In the rows, 128 means zero.
One turn or mirror swaps these rows in pairs. Which row does each one swap with?
The rows were stretched afterwards, more along some directions than others.
q_796: [141 152 144 104 149 133 145 138 103 100 122 121 139 109 124 111 153 108
 130 104 127 107 112 127  98  86 129]
q_140: [135 126 124  96 112 155 143 125 135 112  99 129 110  85 134 142 132 122
 135 136 115 103 120 147 102  94 145]
q_614: [118 162  85 104 110 119 134 128 136 134 132 126 124 113 114 121 127 124
 152 149 102 117 124 135 106 128 148]
q_67: [104 134 126 107 109 127 130  94 129 105 139 138 130 141 123 105 122 124
 153 129 114 133 152 119 112 116 137]
q_308: [130 159 146 161 136 125 110 138 131 101 106 120 128 137 124 118 116 130
 131 109 139 126 108 133 133 124 105]
q_422: [ 99 129 128 101 123 151 142  97 133 118 117 106 117 136 172 142 135 114
 122 139 139 112 152 122 103 120 132]
q_129: [114 124 116 101 131 130 111 121 124 151 117 150 122 119 107 105 127 128
 136 124 134 123 107 146 144 131 131]
q_773: [117 122 144 119 115 140 160 150 110 163  97 160 105 121 121 138 106 139
 125 119 148 128 122 156 143 117 134]
q_133: [133 147 142 148 108 129 118 151  91 124 139 150 107  91 139 174 132 125
 111 117 146 124 107 133 116 136 125]
q_388: [119 123 102 117 126 118 119 120 142 127 116 156 117 125 139 130 101 133
 164 142  95 132 135 153  93 136 165]
q_696: [130 134 137 133  84 135 170 138 101 137 141 116 122 124 150 140 148 119
 123 131 154  93 139 100 124 100 123]
q_592: [131 117 142 130  94 128 146 153  82 136 168 139 126 136 129 135 109 132
 118 114 129 138 108 149 117 129 156]
q_844: [116 112 104 143  86 119 146 125 138 159 137 153 110 122 166 136 127 136
 160 149 114 115 144 143 140 144 144]
q_695: [136 136 153 139 100 135 139 140 141 133 109 132 129  97 148 117 117 127
 129 128 137 109 140 138 163 124 108]
q_78: [146 132 141 159 112 153 125 133  91 159 148 142 117 131 127 125 119 120
 122 131 125 149 112 131 141 126 140]
q_956: [137 152 133 140 107 119 104 153 108 118 124 152 105  79 138 172 133 129
 110 120 133 133 108 130 110 132 133]
q_368: [136 149 102 126 129 136 121 135  98 140 137 137 115 154 122 114 123 112
 132 126  92 160 114 134  92 113 171]
q_716: [120 162 104  92 137 142 119 158 116 145  86 161 103  90 138 150  83 105
 108 130 121 144 113 171 102 118 147]
q_410: [118 121 138 107 106 128 131 164 118 137 121 154  89 111 125 142 105 125
 121 128 145 136 100 170 110 112 154]
q_541: [146 120 112 140 103 112 129 167 125 147 151 137 134 107 151 122 164 123
 111 120 130 102 132 112 144 107 140]
q_514: [128 154 107 118 117 146 118 114 139 136  90 141 118 100 144 134 102  97
 116 141 128 161 140 118 119 100 140]
q_651: [118 146 132 121 107 118 123 145 151 125  85 137 121  97 144 124 114 125
 128 126 136 121 138 146 141 124 118]
q_830: [145 122 155 164 106 127 120 113 101 112 149 126 131 148 131 105 155 137
 116 115 153 129 140 111 154 130 124]
q_305: [127 127 104 146 103  99 111 154 132 158 106 185 113 121 145 144 119 137
 138 128 133 149 160 147 157 136 157]
q_528: [122 155 130 116 112 119 112 147 147 122  85 140 120  88 145 130 114 122
 126 117 128 125 135 146 127 122 122]
q_848: [142 112 139 139  84 143 144 147 121 170 134 148 107 106 166 141 134 114
 130 137 145 107 106 116 152 109 129]
q_673: [139 138 145 122 128 124 151 123 104 103 141 106 141 120 131 102 183 111
 136 106 142 103 117 110 116  85 120]
q_193: [136 108 131 161 113 134 139 119 129 140 144 153 117 127 151 144 132 124
  98 140 136 130 146 117 144 136 127]
q_552: [136 137 149 123 131 123 160 129 110 101 141 103 142 130 132  98 179 111
 138 108 144 104 123 103 113  82 121]
q_898: [124 149 101 107 131 123 111 112 120 128 123 135 126 157 130 105 123 121
 145 118 103 146 137 132 103 121 169]
q_217: [132 157 133 127 120 136 140 141  97 151 134 155 142  99 148 130 115  87
 132 145 124 150 145 135 112 128 127]
q_271: [113 123 134 128 103 101 135 127 134 121 109 132 110 157 114 110 133 146
 154 121 109 136 151 146 118 131 138]
q_153: [125 122 126 121 144 112 108 110 147  90 119 136 128 136 121 122 124 135
 162 121 108 127 138 133  89 135 150]
q_814: [133 144 134 139 101 126 127 156  90 131 138 149 102  88 140 172 136 126
 109 121 149 121 106 140 110 127 132]
q_106: [136 129 146 163  98 133 122 125  93 137 149 136 119 134 142 130 143 135
  93 125 161 135 131 124 161 141 119]
q_242: [127 133 140 151 110 133 139 137  90 127 148 143 117 109 135 163 148 121
 119 123 146 115 114 131 116 125 122]
q_86: [116 120 106 123 115 121 124 126 142 140 118 162 112 121 147 138  96 132
 159 141 102 132 143 154 112 145 157]
q_926: [149 145 126 139 123 145 121 135  78 150 158 139 123 147 120 119 122 115
 127 126 106 158 105 128 108 118 166]
q_779: [136 151 102 128 131 137 112 130  95 141 138 135 119 154 124 118 128 119
 123 121  99 160 110 135  96 118 171]
q_430: [111 119 115 101 125 115 147 104 127 126 114 142 127 148 144 109 135 123
 151 129 139 103 157 155 130 133 139]
q_396: [124 168 116  93 151 142 119 148 122 115  83 142 113  88 124 139 102 106
 119 115 114 135 108 154  87 100 137]
q_845: [138  97 134 114 118  95 127 134 132 134 131 139 106 121 142 114 155 151
 137 137 155 108 107 171 150 140 130]
q_158: [133 115 130 114 112 102 166 138 125 140 153 129 131 136 148 106 144 109
 174 135 123 105 148 117  90 109 156]
q_104: [120 130 107 100 130 113 133 110 138 120 111 134 133 153 136  98 135 123
 153 123 114 121 151 141 111 123 153]
q_397: [146 119 144 154 118 112 112 100 119  93 143 123 140 148 116 106 164 142
 135 116 140 121 144 112 135 133 129]
q_747: [114 156 103 106 119 140 117 145 107 162  86 167  97 107 143 147  81 112
  99 136 140 149 128 182 137 140 141]
q_718: [154 155 140 143 121 125 122 135 135 107 117 125 141  81 119 139 119 102
 146 106 116 122 148 122 115 106 135]
q_566: [121 166 123 121 113 115 102 160 133 119  84 153 110  82 134 156 105 122
 112 120 125 148 126 145 111 130 131]
q_64: [127 131 111 104 115 126 156 129 128 142  90 163 109  90 158 138 108 108
 118 154 113 126 161 158 110 136 125]
q_700: [123 137 110 114 130 113 124 126 129 122 123 136 129 156 132 105 131 128
 145 122  99 139 138 137  98 124 168]
q_540: [132 119 153 152  95 118 170 120 102 116 164 108 142 131 152 105 188 124
 142 119 149  97 136 101 140 101 113]
q_598: [122 160 124 105 100 142 110  97 103 140 137 136 126 120 141 138 110 129
 146 131 118 133 137 126 139 142 122]
q_480: [125 121 123 153 112 137 141 111  96 103 140 137 120 133 169 142 144 129
 129 129 124 122 130 144 123 144 120]
q_35: [139 109 122 119 118 129 134  94 128 118 118 114 122 142 158  93 168 112
 160 122 161 126 151 125 127 104 140]
q_428: [ 90 150 152 128 140 147 116 129 130  98 104 140  99 103 143 160  91 133
 102 130 127 152 112 142 116 126 115]
q_27: [112 112 134 140 121 113 139  89  80 106 153 133 113 152 121 120 106 139
 123 117 139 148 157 137 111 126 139]
q_87: [133 154 150 107 143 134 148 142 112  96 120 114 139 113 128 112 155 101
 125 105 131 112 116 118 104  79 125]
q_961: [159 121 144 115  94 120 144 144 146 124 121 155 105  94 146 131 125 135
 146 108 137 107 139 144 157 135 148]
q_313: [137 138 107 155  90  87 130 136 140 146 124 145 117 126 150 103 143 130
 179 144 115 114 126 118 140 140 161]
q_969: [ 92 139 148 132 112 118 121 132 105 174  98 156  99 143 111 142 113 133
 113 133 165 138 102 154 153 143 135]
q_929: [137 112 131 146  94 126 158 123 112 133 182 113 156 136 146 109 150 113
 133 143 119 112 148  93 120  98 129]
q_874: [146 134 128 160 113 150 130 131  92 155 151 138 117 137 131 127 130 121
 121 134 119 147 108 125 137 124 139]
q_255: [131 143 155 134 127 140 110 149 112 136 105 134 135 112 135 124 148 117
 104 115 149 118 135 150 163 139 100]
q_473: [145 148 118 141 123 146 124 140  90 153 142 145 118 142 121 127 114 110
 120 127 106 169 114 128 110 116 163]
q_441: [142 125 163 149 103 125 168 132 101 116 162 106 144 129 148 107 186 121
 132 112 150  96 134  98 146  99 109]
q_927: [148 127 151 145 130 114 108  98 124  73 149 110 143 141 111 112 161 140
 151 110 120 113 133 103 100 127 132]
q_847: [130 132 134 143  89 124 152 127 118 115 111 137  99 130 122 153 105 137
 101 126 140 133 112 142 113 129 136]
q_989: [130 159 116  90 149 126 130 156 116 124  92 146 117  95 120 131 112 106
 124 120 121 126 103 163  90  99 146]
q_270: [122 138 143 140  97 128 146 127 124 113 168 122 127 118 167 121 148 128
 131 129  92 105 137 117 110 143 121]
q_679: [131 152 132 128 134 151  98 138 121 154  99 121 133 132 138 138 125 127
 113 119 144 127 111 139 167 135 130]
q_484: [ 99 128 123 157 125 133 133 115 110 139 148 129 117 168 133 112 111 150
 100 127 127 164 135 133 133 139 129]
q_611: [158 142 132 152 109 151 141 147 111 131 142 135 139 123 133 140 120 114
 131 122 101 102  91 112 118 113 136]
q_574: [145 121 147 149 122 122 114  89 119  93 148 123 142 150 118 103 158 140
 137 116 135 120 145 107 132 134 129]
q_569: [102 120 120  98 127 120 126 118 123 147 145 153 112 118 125 138 119 134
 127 134 141 117 160 118 118 134 150]
q_824: [134 115 142 142 109 132 151 115  93 126 152 138 124 125 136 143 156 130
 132 124 153  99 131 126 129 126 121]
q_346: [147 128 105 147 118  95 146 141 112 138 128 155 130 111 158 119 140 133
 138 127 108 112 139 152 145 156 114]

q_410 swaps with q_67
q_614 swaps with q_961
q_956 swaps with q_927
q_969 swaps with q_27
q_428 swaps with q_271
q_396 swaps with q_700
q_484 swaps with q_773
q_133 swaps with q_397
q_673 swaps with q_926
q_929 swaps with q_848

